In the rows, zero is written as 128.
One turn or mirror swaps these rows in pairs. Which row does each one swap with?
tep: [121 158 129 136 154 167 153 107 106 143 142 106 149 125 165 123]
subuz: [111 123 144 111 139 159 150 133 152 155 103 127 154 163 155 149]
rotot: [116 155 122 128 163 155 154 129 113 168 147 110 133 111 154 127]
gim: [119 168 131 140 128 139 117 114 139 128 131 121 119  85 159  96]
gazup: [146 122 150 153 157 156 139 126 146 159 127 127 136 156 154 167]
reni: [132 136 156 152 129 146  88 107 159 110 126 109 154 129 150 109]
Riziz: [121 120 143 150 146 185 142 112 155 145 115 135 158 150 163 154]
Zugul: [100 139 130 147 122 135  97 119 130 146 115  71 111  95 140 108]
Tofup: [ 96 153 157 164 132 145 103 129 122 173 122  81 124 111 162  98]
Guki: [124 108 154 131 129 126  95  75 153 142 123 103 131 112 146 133]
Muguv: [106 109 155 147 108 166 113 136 133 157 123  74 121 100 142 103]
zib: [147 153 143 142 148 152 139 116 154 136 137 156 136 123 165 133]
fumo: [106 138 146 168 119 131 101 136 159 122 123 105 132 101 129 100]
fale: [109 113 149 141 115 157 121 119 170 110 100 108 110 140 122 130]
Gusal: [108 140 131 148 120 140 118 125 125 173 121  75 105  98 148  98]
Bap: [116 151 104 164 143 150 160 125 114 154 138 125 144 129 148 121]
Nepu: [ 96 116 174 160 137 139 101 121 164 150 113  94 141 158 148 146]
Rep: [125 132 126 178 119 129 100 128 157 123 121 126 146 130 132 108]
Zoneb: [134 102 165 145 131 182 145 140 141 170 134 110 135 141 154 144]
Dedet: [ 78 134 135 109 111 145 113 128 146 140  92  89 137 119 145 107]
gopor: [134 132 156 139 128 104 115 117 160 142  85 126 133 123 144 104]
rugem: [136 129 154 143 134 131  83 131 174 128 127 117 141 119 137 115]
Konad: [131 138 176 169 149 155 120 135 145 177 129 123 140 154 169 137]
vadel: [125 146 136 159 156 157 171 140 130 153 145 132 143 130 148 142]
vagom: [120 119 136 117 151 143 145  76 119 167 138 106 132 114 158 150]
feri: [107 170 126 139 136 127 158 117 136 177 117  88 124 106 141 108]
Sas: [144 139 161 154 134 120 131 120 188 158 110 119 142 145 136 129]
ziro: [ 71 138 146 147 149 150 141 115 118 172 123  72 130 140 156 138]
Kufu: [ 82 119 131 129 158 150 137  92 142 154 129 110 128 148 157 163]
fak: [ 72 115 137 136 137 133  96  89 158 137 118  96 120 130 146 139]
Kevaf: [123 150 134 125 151 126 168 118 119 168  99 127 128 122 157 115]
gud: [ 80 146 140 124 112 156 129 120 151 147  93  95 111  96 137 148]
Valo: [155 114 158 157 141 152 130 131 162 172 124 126 131 153 154 146]
difur: [ 96 133 126 130 137 172 172 117 124 136 116 103 105 134 132 139]
satom: [110 131 155 127 129 167 140 125 171 151  96 126 124 126 143 179]
mir: [ 77 140 123 145 119 167 109 105 139 132 106  89 138  96 153 104]

gopor pairs with Kevaf
Dedet pairs with subuz
vadel pairs with fumo
Sas pairs with feri
gazup pairs with Zugul
fale pairs with difur
Muguv pairs with Zoneb
Guki pairs with vagom

One turn or mirror swaps these rows in pairs. Which row does each one swap with?
Beze: [152  94 122 153 125 164 138 139 133 136 109 167 141 117 126  94 149]
zibi: [128 108 112 120  95 143 135 123 157 130 134 140 128 114 148 119  96]
pubuv: [136 119 124 135 135 108  82 152 124 132 164 129 105 108 122 125 129]
zumam: [118 109 121 130 120 125 130 101 153 118 146 151 133  94 154 126 106]
Vunot: [141 116 139 154 165 124 118 127  80 133 135 125 151 128 128 146 147]
pav: [156 131 127 113 114 152 128 156 138 171 115 114 128 129 127 120 113]
vos: [115  98 123 140 128 125 163 103 134 126 101 124 147  89 122 145 124]
tak: [124 107 125 123 142 130 157 100 157 120 112 121 136  93 123 147 116]
Volu: [156 114 142 129 139 132 133 109 137 106 151 144 128 156 134 137 153]
Suz: [131 119 127 125 139 102  83 154 125 146 154 127 109 106 127 124 114]
pufuv: [149 110 144 136 119 156 149 132 160 103 104 152 122 138 114 124 149]
zede: [100 114 159 154 116 134 115 159 111 114  97 162 109 125 140 119 129]
Lodu: [148 134 147 148 149 120 112 116 109 114 146 144 137 147 137 145 156]
vitip: [138 104 114 133 109 127 125 168  94 149 111 114 128 102 102 100 128]
Nur: [129 107 109 143 124 124 133 150  88 155 108 105 145 100  99 122 127]
sav: [156 129 136 129 131 155 126 171 115 161 101 126 133 141 111 110 126]
Ler: [162 124 127 133 160 129 111 109 119 124 157 130 144 133 127 144 147]
Sug: [148  77 100 137 131 133 125 114 144 118 139 161 147 107 127 107 140]
ferog: [101 110 156 173 131 134 129 127  98 103 105 149 138 116 139 132 140]
fufan: [115 115 122 139 172 135  96 136 143 158 127 141 136  96 136 132 104]
Tav: [142 106 158 135 127 148 140 140 161 102 100 146 114 145 118 131 150]
nenid: [110 123 159 155 126 120 108 152 101 106 120 161 122 145 141 134 136]
Zum: [105 136 157 140 118 126  94 170 117 126 128 141 105 133 132 125 130]
rero: [123  96 116 126 130 124 155 103 146 127 106 113 132  86 111 141 126]
ravo: [130 101 110 130 118 129 134 157 103 150 101 106 129  95  93 117 130]
mukog: [120 130 138 143 155 146 108 163 140 166  89 140 116 103 113 130 128]

Tav pairs with pubuv
rero pairs with ravo
Vunot pairs with ferog
pufuv pairs with Suz
zibi pairs with pav
Zum pairs with Volu

One turn or mirror swaps these rows in pairs. Which row does each one swap with?
dugi: [137 119  91 107 119 125 113 125 103 127 113 119 130 107 139 103 113  90
 137 120 123 140 113  97 134 175 160 112 131 108 139 132 159 127 116 138
 122 136 116 144 107  98 143 119 149 138 130 108 133 125 101  94 121 108
 142 117]
vas: [146 121 140 165 134 151 120 154 138 103 136  96 160 106 144 173 119 125
 114 158 123 146 143 114 145 120 112 132 125 108 128 102 129 135 154 111
 141 143 136 131 151 127 133  98 124 156 165 139 143 132 118 150 127  92
 111 126]
leru: [144 123  99 142 115 120 132 149 123 138 137  97 167 115 146 160 146 131
 125 138 111 121 129  92 110 162 124  98 139 123 128  94  99  99 135 115
 161 138 127 116 142 125 145 111 121 128 167 127 147 119 124 153 103 124
 123 125]
dep: [138 122  96 150 108 120 122 150 110 139 125 105 148 123 142 165 135 113
 139 133 110 134 117  89 112 175 120  85 132 126 138 104 115 104 126 112
 138 128 119 129 131 108 147  97 126 137 152 133 142 119 126 144 106 116
 141 124]
pugo: [115 149 104 133 117 118 144 114 136 124 125 130 100 103 116 136  85 154
 120 125 130 145 124 167 114 139 134 165 128 148 130 128 136 148 138 131
 120 118 114 140 135 134 119 121  85 145  98 109  99 124 166 127 139 120
 147 134]
Kuf: [132 123 107 116 159 124 142 124 142 138 150 131 151 119 125  98 158 150
 116 136 109  81 148 145 129 132 125 147 127 132 129 113  97 132 132 133
 150 136 165 101 132 157 143 149 136 100 126 118 148 110 142 141 115 148
 100 143]
larid: [145 127 140 155 126 137 124 129 156 102 132 115 151 111 147 159 114 144
 114 153 117 148 123 136 142 103 149 146 111 132 117  91 111 132 149 144
 137 136 134 137 140 145 134 131  96 173 129 115 138 119 111 130 123  95
  88 134]
Peze: [152 123 153 108 124 134 117 133 111 128 115 107 157 113 137 119 151 101
 164 134 125 124 130  75  99 110 127  98 124 109 111 123 159 126 138 131
 131 144 128 138 103 114 121 124 166 127 154 126 134 130  90 144 115 122
 124 139]
pakag: [133 122 101 119 106 124 115 128 104 130 112 124 115 116 147 108 105  95
 137 120 124 138 106  98 130 176 157 107 132 116 141 132 164 128 114 135
 119 129 104 147 115  91 145 118 136 142 130 112 126 128 108  90 121 110
 150 122]
tiko: [106 150  98 102 132 131 132 113 138 134 128 131 119 114 153  80  99 130
  94 127 128 139 145 158 145 145 144 156 136 127 129 149 143 139 128 134
 135 140 116 124 136 141 127 148 103 128 135 116 115 143 144  79 136 142
 159 116]
ropap: [118 146 122 103 114 116 113 101 123 137  87 130 113 129 134  97  97 111
 146 123 133 165 112 120 113 123 140 135 133 145 109 140 145 114 136 146
  98 142 108 148 112 134 112 138 123 147 113 103 111 142 121  89 128 131
 157 121]
litok: [101 131 136 114 148 129 124 122 121 129 127 163  98 134 107 122 123 138
 137 119 129 107 127 160 138 143  91 147 143 131 136 157 151 159 116 110
  90 118 122 134 134 133 139 121 155 105 115 140 125 127 156 103 147 143
 156 140]
pudi: [128 126 111 150 110 124 125 131 144 102 127 146 113 121 133 161  90 153
 120 132 116 152 101 154 148 149 152 151 128 143 142 115 122 136 132 136
 104 124 119 147 140 133 147 122  95 167 100 123 128 115 131 106 134  97
 114 128]
Ful: [144 116 145 160 142 149 121 163 130 115 150  99 157 110 150 177 130 129
 113 151 122 123 131 111 146 128 110 128 127 106 135 106 128 128 151 104
 144 131 141 131 147 128 135 107 125 143 172 145 155 126 121 141 118  98
 104 133]
Mupeb: [140 130 157 121 137 129 125 118 122 132 116  96 161 108 117 137 148 105
 158 140 138 129 144  88  85  96 110  96 121 118  88 101 147 132 144 133
 134 145 124 135 115 129 110 109 158 125 148 117 130 129 106 163 115 127
 117 141]
nebol: [131 126 116 123 150 127 142 115 152 135 152 130 160 121 129 106 155 161
 112 145 116  94 146 139 132 115 120 150 128 132 119 106  96 129 141 130
 155 145 159 100 146 169 142 142 134 103 138 124 146 114 136 148 118 146
 102 141]
Zepof: [116 127 124  94 138 123 130 110 127 127 136 174 117 139 108 104 136 155
 143 119 115  98 125 157 135 138  99 152 143 134 136 157 141 146 117 115
 107 129 139 121 122 141 138 133 161  91 114 141 125 119 151 115 140 160
 148 146]
kuliv: [129 121 148 150 147 133 111 153 139 133 139 132 151 151 149 154 161 139
 134 146 103 105 125 120 136 128  84 123 127 137 131 114  89 105 138 105
 124 132 150 116 143 152 151 137 138 123 148 149 159 118 135 136 114 142
 116 147]
tumop: [143 132 159 121 135 137 126 116 121 134 114  86 159 111 123 128 146 101
 156 142 137 134 149  91  93  95 121 106 116 114 101 101 145 127 149 130
 140 149 126 135 105 123 105 119 146 130 151 123 132 131 102 162 113 118
 117 135]
depef: [138 114 153  98 135 130 123 117 114 132 114 122 151 114 107 119 148 106
 168 132 135 121 131  81  95 124 114 102 121 112 117 126 150 115 124 133
 126 145 123 143  93 114 123 117 173 112 136 127 130 128 104 150 121 139
 124 142]
nor: [120 122 150  91 156 137 129 117 125 129 131 161 117 128 101  98 137 141
 143 126 131  91 130 137 135 131  95 147 133 123 138 156 148 135 113 116
 108 129 139 136 114 135 134 138 172  84 124 143 133 124 142 120 141 162
 137 147]
gosut: [119 147  99 117 116 115 132 113 120 117 118 142  92 107 118 128  78 149
 116 114 133 151 110 167 130 148 137 166 138 139 132 137 150 140 132 130
 101 119 114 139 135 131 123 121  98 133 105 112 117 127 156  98 146 113
 147 124]
rufe: [112 143  98 116 110 117 141  95 139 129 118 129 107 108 113 119  89 146
 120 125 132 152 122 165 112 139 139 161 133 145 122 129 147 143 139 142
 113 128 113 139 118 136 107 111  93 143  91 108  93 129 151 118 136 123
 148 125]
Sarir: [109 132 126 113 143 131 126 124 118 127 131 160  93 143 107 119 115 144
 135 120 127 108 120 165 142 152  88 154 145 131 141 155 144 143 117 103
  90 120 125 134 126 132 138 124 151 101 119 148 128 121 161 107 145 139
 155 134]
rudaf: [112 154 113 106 150 131 139 105 145 141 133 124 128 116 149  78 112 140
 100 135 131 127 153 163 141 111 133 165 124 133 115 139 135 131 146 135
 139 142 133 121 144 159 110 153 106 117 138 118 118 144 147  95 138 146
 144 114]
nevok: [143 120 144 159 139 148 124 151 145 111 143  88 169 112 148 167 140 124
 120 159 115 133 144 113 132 114 109 120 113 117 124  87 117 132 149 121
 156 136 143 117 131 136 134 105 116 156 152 133 144 129 110 157 116 102
 108 136]

rudaf pairs with dep
gosut pairs with nevok
leru pairs with tiko
Zepof pairs with Peze

